[112 87 96 124 78 133 110 109]
[111 98 101 114 148 69 102 81]
[101 98 98 97 97 112 104 102]
[115 103 109 108 105 96 109 91]
->
[112 87 96 124 78 133 110 109]
[101 98 98 97 97 112 104 102]

[147 122 51 78 90 105 48 93 93 101 78 101]
[117 82 84 117 75 105 111 105 124 119 117 101]
->
[147 122 51 78 90 105 48 93 93 101 78 101]

[67 64 96 73 75 99 89 124 88 56 106 71 109]
[146 154 150 167 121 108 39 111 80 115 158 55 62]
->
[67 64 96 73 75 99 89 124 88 56 106 71 109]

[162 75 100 108 116 114 108 79 82]
[162 83 109 108 117 112 113 82 80]
[141 93 104 91 127 106 113 85 80]
[163 73 99 113 105 108 125 83 89]
[153 81 104 96 124 110 118 89 74]
->
[162 75 100 108 116 114 108 79 82]
[141 93 104 91 127 106 113 85 80]
[153 81 104 96 124 110 118 89 74]

[130 105 106 107 102 117 106 101 100 103 104 110]
[130 107 104 110 105 118 103 101 100 104 104 105]
[112 101 103 102 108 147 102 102 100 106 106 102]
[121 103 104 107 110 128 102 102 100 105 106 103]
[113 147 102 111 104 102 101 102 102 102 102 103]
[123 106 105 107 105 120 104 103 100 105 105 107]
[113 102 102 105 120 132 101 102 100 106 107 101]
[130 102 104 107 104 133 102 100 100 103 104 103]
->
[130 105 106 107 102 117 106 101 100 103 104 110]
[112 101 103 102 108 147 102 102 100 106 106 102]
[113 147 102 111 104 102 101 102 102 102 102 103]
[113 102 102 105 120 132 101 102 100 106 107 101]

[102 74 79 136]
[96 92 51 95]
[76 65 101 76]
->
[102 74 79 136]
[76 65 101 76]
---
[92 62 132 126 81 123]
[109 42 124 101 132 154]
[102 101 102 104 102 100]
[101 103 102 101 102 98]
[114 139 75 107 138 78]
[97 100 100 93 96 98]
->
[92 109 102 101 114 97]
[62 42 101 103 139 100]
[132 124 102 102 75 100]
[126 101 104 101 107 93]
[81 132 102 102 138 96]
[123 154 100 98 78 98]

[99 140 69 108 88 67 125 133 52 75]
[120 156 63 73 135 71 161 99 64 69]
->
[99 120]
[140 156]
[69 63]
[108 73]
[88 135]
[67 71]
[125 161]
[133 99]
[52 64]
[75 69]

[152 80 109 104 60 126 157 59 118 123 50 107]
[130 49 77 130 157 149 138 50 116 137 152 60]
[74 101 49 93 140 124 128 100 102 57 83 128]
[70 129 67 124 71 92 79 59 107 81 67 44]
->
[152 130 74 70]
[80 49 101 129]
[109 77 49 67]
[104 130 93 124]
[60 157 140 71]
[126 149 124 92]
[157 138 128 79]
[59 50 100 59]
[118 116 102 107]
[123 137 57 81]
[50 152 83 67]
[107 60 128 44]

[135 78 107 93 129 102]
[124 88 82 129 78 88]
[84 126 89 136 72 94]
[63 146 95 105 121 85]
[131 82 124 118 78 82]
[102 109 70 136 98 99]
[121 91 137 92 85 89]
[79 131 114 73 127 107]
[87 123 101 96 136 70]
[52 156 100 93 90 90]
[65 143 123 96 75 103]
->
[135 124 84 63 131 102 121 79 87 52 65]
[78 88 126 146 82 109 91 131 123 156 143]
[107 82 89 95 124 70 137 114 101 100 123]
[93 129 136 105 118 136 92 73 96 93 96]
[129 78 72 121 78 98 85 127 136 90 75]
[102 88 94 85 82 99 89 107 70 90 103]

[85 79 105 99 94 61 119 112]
[135 114 62 118 75 50 107 95]
[120 115 57 124 124 101 130 96]
[74 82 118 100 71 74 44 93]
[112 63 113 116 111 47 130 96]
->
[85 135 120 74 112]
[79 114 115 82 63]
[105 62 57 118 113]
[99 118 124 100 116]
[94 75 124 71 111]
[61 50 101 74 47]
[119 107 130 44 130]
[112 95 96 93 96]

[111 122 129 86 120 66 77 76]
[105 94 87 83 108 104 116 120]
[119 141 157 75 141 35 56 50]
[107 124 140 105 108 64 58 57]
[86 72 58 112 76 146 138 140]
[91 99 99 119 84 110 100 97]
[87 84 74 116 78 132 125 124]
->
[111 105 119 107 86 91 87]
[122 94 141 124 72 99 84]
[129 87 157 140 58 99 74]
[86 83 75 105 112 119 116]
[120 108 141 108 76 84 78]
[66 104 35 64 146 110 132]
[77 116 56 58 138 100 125]
[76 120 50 57 140 97 124]
